(in the rows, 128 means zero)
Rotation paths and how fast each direction turns (degrees per step):
Each turn is a multiple of 5 degrees from 10 to 175, or 0.
Each row of a path follows its step; steps can be skipped.
Rotation 1:
step 6: [120 137 129 139 119 122 132 135 124 133 116 136 135 120 127 129 124 122
 125 138 124 136 142 131 108 138 133 129 133 125 137 118 131 121 129 139
 130 142 132 106 127 122 124]
step 7: [126 128 121 132 123 121 120 125 121 140 117 132 131 123 118 133 125 120
 134 139 118 130 147 121 120 133 137 139 136 138 138 109 132 123 122 121
 125 122 131 113 126 121 119]
step 8: [130 108 126 135 130 129 128 130 126 142 119 128 121 129 116 124 132 125
 119 139 108 131 142 133 130 138 143 129 132 128 129 111 130 121 119 134
 129 118 125 117 122 127 128]
step 16: [118 119 124 139 125 131 126 138 118 124 126 126 118 131 117 123 122 132
 117 137 113 130 138 141 122 130 142 125 142 119 141 127 140 134 114 134
 127 123 118 123 128 126 119]
step 19: [127 118 136 125 119 141 127 124 119 133 126 130 137 136 122 124 140 125
 127 141 120 135 129 125 127 120 148 135 127 137 133 113 113 117 116 126
 121 112 136 119 125 124 129]
step 20: [122 116 137 133 125 140 139 140 120 127 136 133 128 128 125 129 133 128
 120 139 128 129 137 135 129 123 141 134 113 121 126 117 121 128 108 133
 128 118 137 119 115 119 138]
step 25: [125 135 134 133 115 126 120 129 120 130 134 121 124 118 118 132 123 123
 136 135 119 139 140 129 127 121 138 119 135 136 144 117 134 113 127 137
 130 139 137 112 120 132 119]
step 35: [121 131 133 131 115 137 131 138 128 119 123 135 127 128 129 118 135 129
 119 139 120 142 116 146 121 122 140 115 137 122 142 122 124 125 120 140
 124 123 122 119 121 128 119]
step 39: [131 113 131 140 136 129 135 150 119 133 121 135 122 142 115 132 124 129
 117 137 115 126 138 136 121 136 137 123 131 123 128 113 127 131 115 134
 126 131 136 122 124 128 130]
step 43: [125 122 131 133 120 140 126 134 125 126 127 129 126 112 126 137 131 120
 127 137 126 144 126 143 130 123 136 119 115 120 142 117 124 123 116 139
 135 127 132 112 112 128 133]
Speeds:
[130 128 128 127 127 124 124 129 129 127 132 131 130 127 126 128 127 129
 132 130 130 128 123 124 129 125 129 128 131 132 129 124 128 128 126 122
 123 128 131 128 132 127 127]
175
[128 134 129 129 130 126 124 129 126 123 124 126 128 129 134 128 126 129
 124 125 128 130 124 127 122 128 131 127 129 127 127 131 129 130 126 128
 125 126 125 126 131 130 129]
60
[127 132 130 124 122 127 131 127 128 129 131 126 132 130 130 128 129 126
 127 131 129 131 125 132 130 126 126 127 123 123 128 130 122 128 127 127
 125 124 130 126 127 127 127]
45
[127 127 130 122 129 130 128 127 130 125 127 128 129 129 127 126 123 128
 125 129 129 128 133 126 124 125 126 128 128 128 124 124 124 132 125 129
 128 132 131 131 129 132 130]
40
[132 128 130 127 129 129 131 123 127 129 128 131 131 128 126 125 132 132
 125 131 126 130 124 126 126 132 129 124 131 127 122 126 127 126 131 129
 128 131 127 128 128 127 128]
160
[128 125 133 133 125 125 129 134 127 128 132 127 127 123 125 132 126 132
 127 130 130 128 125 129 126 128 127 126 127 127 127 129 125 132 130 131
 129 131 126 126 127 130 130]
95
Rotation 2:
step 5: [141 138 133 134 128 133 138 136 123 144 147 132 129 125 127 135 128 124
 121 126 147 136 127 133 130 109 126 130 124 124 121 131 121 127 131 128
 140 111 136 131 117 125 136]
step 6: [130 136 137 130 119 127 119 129 113 130 135 116 120 125 121 141 128 127
 130 126 140 136 125 116 136 121 134 123 141 123 134 114 135 114 139 133
 131 132 145 139 132 122 137]
step 10: [143 125 135 117 121 134 118 133 123 131 133 130 118 139 124 130 131 127
 130 119 130 139 118 128 123 127 126 138 142 131 129 108 133 124 122 129
 137 144 124 130 124 121 150]
step 12: [143 131 140 124 122 140 129 140 123 135 123 144 115 126 130 134 114 116
 127 134 133 132 122 127 129 118 124 129 135 127 133 131 125 118 140 121
 131 148 124 134 116 119 136]
step 14: [127 134 126 115 106 128 126 130 112 137 130 146 131 131 138 130 118 110
 122 116 136 128 113 126 123 130 124 138 136 128 120 121 127 122 130 126
 130 137 134 131 120 130 128]
step 19: [142 136 131 124 120 141 132 120 126 119 130 132 121 143 144 127 120 120
 134 134 127 132 133 146 125 125 126 116 126 118 134 128 146 135 131 129
 118 132 137 129 125 116 136]
step 25: [134 130 139 119 107 124 117 121 119 129 140 121 122 135 139 119 133 128
 123 133 128 131 119 123 122 140 136 135 128 130 139 124 145 135 118 125
 127 139 118 131 135 116 136]
step 26: [141 131 124 143 120 127 145 134 115 129 140 133 139 131 129 120 136 117
 124 141 133 132 131 147 124 128 134 134 126 125 130 125 135 141 120 126
 131 131 117 115 123 125 136]
step 28: [125 140 132 147 114 134 126 133 127 126 138 121 126 125 123 120 130 125
 129 127 134 132 117 140 126 127 124 130 114 131 127 134 143 129 121 141
 139 131 117 123 108 122 141]
step 31: [136 142 142 120 112 127 126 138 116 134 123 118 135 140 134 128 144 131
 125 127 131 139 118 124 122 135 124 119 125 128 136 121 126 113 128 129
 130 128 123 124 108 127 122]
Speeds:
[126 126 128 130 128 123 132 130 126 128 128 132 130 123 124 132 128 128
 125 132 127 128 128 126 129 124 131 128 130 129 130 131 128 128 130 128
 126 134 132 131 129 129 126]
120
[125 129 128 130 124 128 127 128 125 132 127 126 127 126 125 128 122 126
 128 125 129 126 126 129 129 130 126 124 125 128 126 131 124 126 135 130
 128 125 132 128 126 127 130]
45
[131 131 129 127 129 125 127 127 128 124 132 125 127 130 129 136 126 127
 130 127 128 128 128 131 126 127 126 123 130 130 128 130 126 130 125 129
 130 126 129 129 128 130 122]
25
[130 128 131 126 128 129 130 124 129 132 130 131 128 126 126 129 127 129
 130 127 127 132 125 131 128 128 123 133 126 129 121 133 131 128 127 127
 128 130 129 129 131 124 126]
160
[128 129 129 126 128 127 127 126 126 127 126 132 132 128 125 128 126 123
 130 131 128 130 133 128 129 133 129 125 131 129 124 125 128 130 125 127
 126 129 130 121 131 127 130]
95
[124 129 125 123 129 127 128 124 125 128 132 127 123 128 128 129 129 127
 128 129 122 130 125 126 131 125 125 123 127 123 129 126 128 126 128 126
 126 131 126 127 130 128 131]
170
[130 132 129 127 130 124 131 130 132 133 130 127 128 124 128 128 132 132
 128 127 131 131 130 125 131 131 128 125 131 128 128 129 128 125 129 135
 129 127 125 126 130 131 130]
10
